One turn moves each row of this set onto another row. After a few examples, where does it send each row asked below?
Q254: [  0 -11 -12   2  26 -12 -14   1   2  -1 -12  19  -7  13  24  12  15   5
 -14  10   0  13  -9]
Q466: [ 13 -17 -12   6  13   4 -20 -23  -1  10  -6  17   2   5  39  -5  -8  21
  -1   1   2  12 -21]
Q180: [  2   4 -26  -4  14  10 -26  -5  -5  -9  -3  12 -12  -7   1  33  10   5
 -10  11   1   0  10]
Q386: [  0   4 -29  -9  11  10 -25  -4  -4  -8  -5  13 -14  -5   5  29  14   7
  -5  14  -2   7  14]
Q468: [  1  -7 -10  11  26 -11 -23  -2   2   5 -17  15 -16   4  27  11  21   9
 -16  15  -1  12  -8]
Q75: [  5 -12 -11   5  19 -16 -18  -1  -1  -2 -15  13 -16   9  23  14  16   9
 -18   9   6  13  -7]
Q488: [  8  -8 -11   9  28 -12 -16  -3   0   0 -15  21 -10  11  23  13  19  10
 -12  15  -1  11  -9]
Q190: [ -6   0 -33  -3  15  12 -32  -3  -6 -11  -4  12  -6   0   6  29  16   4
  -6   6  -1   5  10]
Q850: [ -6  -1 -28  17   1  15 -25 -19   7  -9 -15  29  -6  14  18   5  -5   1
   1  -5  -7  -8 -22]
Q54: [  1   5  -2   2  -3  10 -18   7  -2   0   4  24 -11  -6  23  10   3   7
  -1  26   9   1  -3]
Q271: [ 15 -16 -12  10  16   4 -27 -24  -2  12  -6  13  -4   9  34  -7  -8  23
   0   3  -4   9 -20]
Q436: [  7  -4 -31  -3   1  29 -43 -26  -6   5   0   9   1  -7  15  12 -11  18
   2  -1  -8   7  -3]
Q990: [  1   3  -3   0  -4  10 -19   8  -1  -2   3  20 -10  -9  22  10   2  14
  -2  26   7  -4  -2]
Q159: [ -5   9  -6   9   9  15 -28  -6   2 -11 -12  17 -11  -4  41   6   8   6
  -1   9  -4 -14 -20]
Q217: [  3  -4 -31   3   0  24 -44 -31  -7   4  -3  12  -3 -12  18   9  -6  17
   1  -8   4   8  -1]
Q193: [ 10 -16 -10  10  11   1 -30 -23  -2  11 -13  12  -6   3  39  -4  -8  22
  -6   0   7  13 -20]
Q655: [ 13 -16 -15  14  13   3 -28 -29   2  12 -11  14 -10   3  35  -7  -6  15
  -6  -1  -6  11 -19]
Q726: [  3  -6  -9   4  26  -9 -15   1   1  -2 -20  15 -15  11  32  15  15  12
 -13  13  -4   7  -7]
Q233: [  7  -1 -32   3   0  24 -36 -31   1   1   3  15   1 -10  12  10 -13  22
   1  -2  -3   2   2]
Q24: [ -1  -6 -26  10 -12  12 -22  -2   5  -4  -1  33  -3   8   2  12 -12   6
   0  13   5   5  -2]
Q130: [  7 -12 -13   9  13   3 -25 -25   6  11 -14  19  -1   6  33  -8  -7  28
  -2  -1  -2   6 -23]
Q279: [ 13  -8 -36   3  -4  24 -38 -27  -6   6  -4  10  -6 -10  11  12 -11  16
   0  -3  -3  10  -3]
Q83: [  4  -6 -33  -1   1  25 -37 -29  -2   4   0  18  -3  -7  12  12 -13  17
   9  -1  -3   8   2]
Q548: [  8 -16 -13  12  16   6 -27 -25   3  10 -15  20  -4   8  38  -2 -12  22
   1  -3  -5   8 -19]
Q378: [  1   1 -31   0   9  10 -33   0  -6  -1  -9  11 -13  -9   3  31  16  10
 -10  12   1  11   9]
Q849: [  8  -6 -33   0   2  29 -39 -27  -9   1   2  11   4  -8  21  12  -6  20
   8  -3   2   4  -2]
Q458: [  1  -6  -7   1  27 -10 -15   1   1   1 -19  16 -13   8  22  15  14  11
 -12  13   0   3 -15]
Q137: [ -4  -4 -28  16  -5  18 -30 -16   6 -11 -16  26  -5  16  21   4  -4   2
   1  -5  -8  -8 -20]
Q375: [ -2   6  -4   7   4  16 -26  -7  -1  -8 -11  17 -13   0  42   3  12   4
   1   9  -4 -12 -21]
Q500: [  0  -7 -25   8 -13  10 -17  -5   4  -1   0  31  -5   8   0  10 -12   9
   0  13   4   1  -3]
Q479: [ -2   1 -31  -2   8   7 -32  -9  -6  -9  -6  13 -14  -5   2  28  17   3
 -11   2   3   9  10]
Q269: [  0   4 -30  -5  14  13 -32  -5  -4  -7  -9  17  -5  -6   3  32  17   6
 -10  10  -4  10   7]

Q217 -> Q479
Q130 -> Q233
Q271 -> Q436
Now find these:
Q655 -> Q279
Q466 -> Q849
Q375 -> Q137
Q850 -> Q500
Q548 -> Q83

One turn moves each row of this set onto another row. After a few examples, where does it send each row asked below?
Q278: [ -9  10  -6   1  23 -13  -4  -2   6 -10  15  13  -1]
Q848: [-1 16 -6 22  8  5 -8 -2  9  2 -5 -8  2]
Q355: [  6  -5   4   5  18 -22   0   7  -8  14  -7 -13   9]
Q44: [  6   4  11  -9   5 -11 -15 -16   1  -4 -12  -4   0]
Q607: [  6  11 -18   9  -5 -24  -8   2   6   1  -7   0  19]
Q305: [ 16  25  -9   7   5 -23   8   4  -6  -4  -1  15  -5]
Q451: [  7  16  -1   1  10 -18  16  -1   1 -15  21   0   9]
Q389: [ -1  14 -18   2   5  -4  -9  -5  -4 -23   2   5   1]
Q256: [  8  10  -6   1   9 -14  15  -3  -3 -10 -27  -9   6]
Q482: [ -5  13   1   1   6 -13  21  -3  -3   0 -16   4   3]
Q984: [ 15   5  12   7  17 -24   1   5  11  14  -2 -12   3]
Q685: [ -1  19  -8  12   7 -24  16   8  -6  11  -2  -7   5]
Q696: [  5   9  -4   7   9 -15 -20   2   3   2  22   0   5]
Q245: [ 13  13  -7   6   1  -5  -6  -6  -9 -25 -11 -10   6]
Q569: [ -1   3  -7  11  22 -20  -6   5  23  -7   2  -3 -10]
Q579: [ 17  30  -6   2   1 -22   6 -10  -1  -5 -10   4  -4]
Q746: [  0  12 -12  17  24   0   9  -1   6   1 -12   5  -2]
Q988: [  5  18   2   3  14   1 -15 -13  -2 -14  -6   9  -6]
Q878: [  4  13  -9   0   5 -13 -18  -7 -10   0 -17 -15  -1]
Q672: [  3   7  -3   6  11 -23 -25 -10   7   6  -7   2  10]
Q337: [ 17  13   0   5   8  -4  -8  -9 -13 -10  -9 -15  17]
Q198: [17 12  2 19 16 -2 -6  7 20  0 -3 -6 -1]
Q622: [ 18  -1  -9  20  23 -20  -3 -12   5   6   0  -3  11]
Q597: [20 13 -4  6 25 -6  0 11 18 -8  4 -9 -4]
Q805: [  3  20 -13  19  10 -20   2  18  -5  -3   1   2  -6]
Q529: [  5   6   2   3  11 -12  28  -1  -2 -10   5  -2   0]
Q871: [  1  -4  -5  13  25  -9 -11   3  -4   5  -4   1  19]
Q534: [ 17   2   8   4   5 -14   5   0 -12  -1 -13 -18  13]
Q587: [ 16  -7   0  10  24  -8   3 -17   2   4  -3   3  -3]
Q390: [-12  18  -8   4   7  -2   0 -10 -10  -6 -11  -4  11]
Q197: [ 10  -2   5  -5  13  -4  -4 -21   9  -1  -6  -4  14]
Q653: [ -7  22   4   7  -2 -23   2  -8  -5  -8  -6  12   4]
Q23: [ 20  13   4 -11   1 -16   1 -14   2  -7  -9   7  -5]
Q714: [ -2  24  -9  -4   2 -31  -2  12   5  -9  -8  -2   0]
Q272: [  6   9   3  -9   7 -16 -18  -2  14 -16  12  -4   6]
Q172: [ -4   9  -6  13  24 -10  -6  16   4   4  -3 -17   1]
Q858: [  1  -2   4   5  30  -6   1  -1   6  -7  -4   7 -13]
Q920: [ 24   0   5  -6  18 -18   0  14  12  -8   2  -8  -1]
Q949: [  9   1  -9   2   7 -33 -10   6  -5  -2   1 -15  16]
Q387: [  4   1  -1 -18   9 -27   3  10   6 -12   4  -5   2]
Q815: [ -5  19  -7 -12   9  -9   7  14   4  -6  12  -3   3]
Q610: [  5  11   9   1  27  -5   9   0  -6  -7   8  -4 -13]
Q851: [ 15  -1 -17  11   7 -16  -3 -12   3   8  -2  -2  20]
Q608: [  7   9  -2   4  10 -12   3   1   0  -8  29  -9   0]
Q437: [ 14   8   0 -12  12 -33   3  -1  -7 -15   0   8   1]

Q256 -> Q984
Q272 -> Q988
Q848 -> Q805
Now find these:
Q355 -> Q387
Q451 -> Q337
Q815 -> Q878
Q390 -> Q172
Q529 -> Q534
Q245 -> Q198

One turn moves each row of this set onto another row. After a few examples, where does it send each row asked below?
Q707: [ -3   7  -9   9   0 -14 -14  -4   5 -10   2  -6 -13  -7  -1 -10]
Q664: [  5   4   5  19 -14 -10   6  -8 -20   7 -12   9  21   2 -13  -5]
Q206: [ 18   9   5   5 -10  10   4   7 -16   4   7  -3  16 -11  -7   7]
Q249: [ 12  -9   3  -1  -5  -2 -30  10   0  -2 -13   1  -7  -4 -10 -10]
Q856: [ 12  -2  -2   4   9  -5 -10  16   1 -18  -7  -6   9   7 -13   8]
Q860: [ 15  13   7   6  -6  12   6   7 -14   3   5   3  17  -5  -5   6]
Q454: [  5  27  -3   6 -13   4 -11 -11 -18   2 -15   5   3   9 -27  -6]
Q47: [  0  -4   3   1  -4 -12  -5   0   0  10  -3 -15 -18   4   1  -3]
Q910: [  9  -4   0   8  -3  -4 -18   2   1 -27 -15  -5   5   7 -17   3]
Q87: [ -2  -3  -1   2   2  -9 -10   0   5  14  -6 -15 -14   8 -11  -7]
Q827: [ -1   5  -1  18 -11  -6   3  -1 -20  14 -12  14  16   0 -11  -9]
Q843: [ 11  18   5  16  -4  10  -1   4 -15  -4   6   0  17 -10  -5   9]
Q508: [  2  18  -4  11   6 -11  -9  -3   5 -10   0  -1 -18  -9 -10 -13]
Q890: [ 10  -2   6   3  -2   2 -27  11  -3   5 -19   1  -5   5 -21 -16]
Q633: [ 18  15   8   9  -7   6   4   0 -16  -4   8   0  23  -7  -7  -1]
Q270: [  3   4  -2  23 -10 -13   1   2 -25  11 -10   8  16   5 -13   2]
Q524: [ -1   3  -2  19 -13  -8   1  -2 -22  12 -14   8  17  -7 -10  -9]
Q382: [  7  24  -6   7 -17   1 -12 -12 -19   1 -15  -1   3   6 -29  -5]
Q360: [  9  -9  -5   0  -1 -11 -18   8   1 -15 -12  -8   1   8 -11  10]
Q679: [  5  24   6  10 -14   5 -13 -10 -22   9 -16  -3  -1   9 -24  -1]
Q43: [ 22  28   8   4   1 -11  -8   4 -28  -1  -3   8  -4  -9 -15  -3]
Q140: [  1   5  -2  15  -3 -14 -10  -3  -2  -5   7  -2 -11  -8  -4 -25]
Q226: [ 19  29   6  -3   4 -11   3   0 -24  -5  -6   6  -1  -4 -14   1]
Q975: [  4   0   4   5  -2 -19   5  -1  -6   0   2 -17 -15  12  -5  -5]
Q97: [ -2  -5   5  12  -1  -9   7   2   2  14  -5 -10 -12   7  -5  -1]
Q717: [  2   6  -8   6  10  -9 -12   2  11  -8   6  -9  -8  -7  -6  -8]
Q863: [ 10  23   6   6 -16  -1  -8 -14 -21   5 -13  -1   7  12 -26 -10]
Q925: [ 17 -11  18   1  -7   6 -21   9  -3  -2 -15  -3  -4   0 -12  -8]
Q985: [ 24  27  14   0  -3 -10   0  -6 -24  -5  -6   6   2  -8 -16  -5]
Q195: [  5 -13  -4   5   7 -11 -11   8   8  -6 -13  -6   3   4 -12   8]
Q551: [ 12  -2   4  -2   6  -6 -26   6   5  -1 -15   0 -12  -7 -16  -9]
Q686: [ 19  28   6  -5   1 -13   1   0 -26  -6  -9  -1  -2  -8 -14   2]

Q686 -> Q206
Q633 -> Q664
Q975 -> Q925
Now find these:
Q97 -> Q890
Q454 -> Q226
Q551 -> Q717
Q47 -> Q249
Q843 -> Q270

